0: c(15, -22, 25, -7, -13, -23, 38, 32, 18, -32, 28, -1, 13, 6,
  1, -25, 5, 8, 10, 39, -60, -24, 20, 18)
1: c(16, -1, -30, 17, 17, 22, -119, -9, 4, 25, 35, 27,
  -15, -11, -3, -9, -3, 9, -47, -42, 65, 42, -28, 14)
2: c(-28, 20, -12, 3, -32, 19, -33, -14, -18, -12, -21, -10, 1, 15,
  21, 26, 3, 3, 20, -28, 25, -10, -17, -45)
3: c(11, 2, 6, 3, -2, 29, -18, -10, -3, 16, -13, -14, 9, 13,
  -7, -3, 31, -3, 12, 29, 12, 20, -1, 14)
4: c(-14, 3, -13, 6, 44, 48, -38, -33, 56, 57, -36, -3, 5, -26,
  7, -8, 28, -17, -24, 25, 20, 63, -27, 20)
5: c(20, -9, -26, 7, 33, 7, -26, -46, -3, 58, -6, 41, 47, -24,
  -38, -20, -19, 28, -9, 6, -15, -5, -34, -29)
6: c(1, 33, 4, -5, -29, -43, 31, 7, -29, -40, 21, -26, -1, 7,
  21, 12, -17, -8, 2, -40, 10, -29, 26, 25)
7: c(2, -15, 6, 4, 4, 7, -25, -8, 2, 2, -6, 4, 23, 13,
  -18, -29, -13, 2, 2, 17, -14, -17, -16, -49)
8: c(18, 9, 5, 5, -7, -47, -4, 29, -13, -31, 41, -13, -7, 14,
  9, -21, -15, -7, -16, -28, 13, -26, 24, 12)
9: c(11, -7, 4, 7, 14, 14, -17, -12, -9, 9, -20, 15, 17, 0,
  -17, -4, 4, 7, 7, 31, -12, -1, -14, -22)
10: c(3, 37, 4, 0, -28, -46, 29, 15, -25, -41, 25, -25, 5, 4,
  25, 7, -10, -15, 3, -45, 1, -24, 21, 33)
11: c(-44, 21, -21, -19, -10, -25, 53, -54, -61, -3, -64, -32, -33, 63,
  1, 30, -42, -21, 28, -16, 43, -53, 4, -77)
12: c(-17, -24, -17, 6, 10, 21, 15, 14, 23, -7, -14, 53, -26, -3,
  9, 28, -20, -15, 13, 33, -57, -19, -1, -32)
13: c(-10, -7, 15, -18, -13, -7, 41, -41, -4, 42, -12, -7, 43, 9,
  -4, -33, -14, 31, 8, -7, -3, -19, -20, -41)
14: c(5, 6, -13, 14, -8, 20, -23, -9, -3, -14, -7, 21, -3, -18,
  3, 18, -13, 1, 13, 13, -14, 11, -10, 4)
15: c(21, -1, -28, 24, 15, 14, -123, -7, -1, 23, 39, 26,
  -19, -9, -1, -8, -4, 13, -44, -45, 58, 46, -37, 12)
16: c(8, 20, -11, -9, -4, 2, -21, -28, -38, 26, -20, 32, 18, 1,
  -2, 26, 10, 12, 10, -8, 35, -32, -24, -15)
17: c(-39, -6, 4, -2, -46, 42, 78, 33, 28, -33, -21, -32, -34, -3,
  23, 50, 43, -11, 31, 29, -40, 39, 37, 40)
18: c(-19, -18, -8, 5, 34, 15, -5, 21, 28, -51, -33, -39, -7, -22,
  -37, -24, 0, -32, -8, 43, -67, 28, -1, -25)

c(15, 11, 11, 4, -5, -47, -7, 24, -10, -33, 42, -16, -8, 16,
  4, -21, -19, -4, -16, -27, 11, -23, 23, 16) 8 6 10
c(-37, -6, 19, 7, -9, 52, 58, 38, 19, -10, -42, -31, -14, -11,
  -8, 53, 43, -42, 37, 3, -53, 33, 36, -26) 17 18 12
c(-19, 6, -14, -1, 47, 57, -33, -39, 65, 55, -37, -6, 12, -25,
  2, -7, 28, -6, -21, 22, 27, 63, -23, 18) 4 3 9
c(47, -30, 4, -2, 25, -34, 37, 5, 4, 30, 38, 36, 25, -29,
  -34, -35, -25, 19, -23, 2, -49, -2, 4, 37) 0 5 9
c(44, -30, 10, -3, 30, -38, 40, 10, -1, 32, 41, 34, 23, -30,
  -33, -32, -20, 19, -24, -7, -55, 0, 3, 36) 0 5 9
c(9, 21, -10, -12, -6, 3, -15, -28, -43, 30, -17, 32, 20, -1,
  -3, 23, 12, 18, 12, 3, 38, -29, -27, -15) 16 9 2
c(48, -28, 8, -4, 27, -39, 42, 2, 0, 28, 42, 32, 26, -33,
  -35, -32, -19, 24, -19, -2, -46, 4, 5, 39) 0 5 9
c(13, 15, 15, 7, -4, -50, 1, 26, -13, -40, 44, -20, -3, 18,
  21, -28, -15, -3, -13, -28, 12, -22, 20, 27) 8 10 6
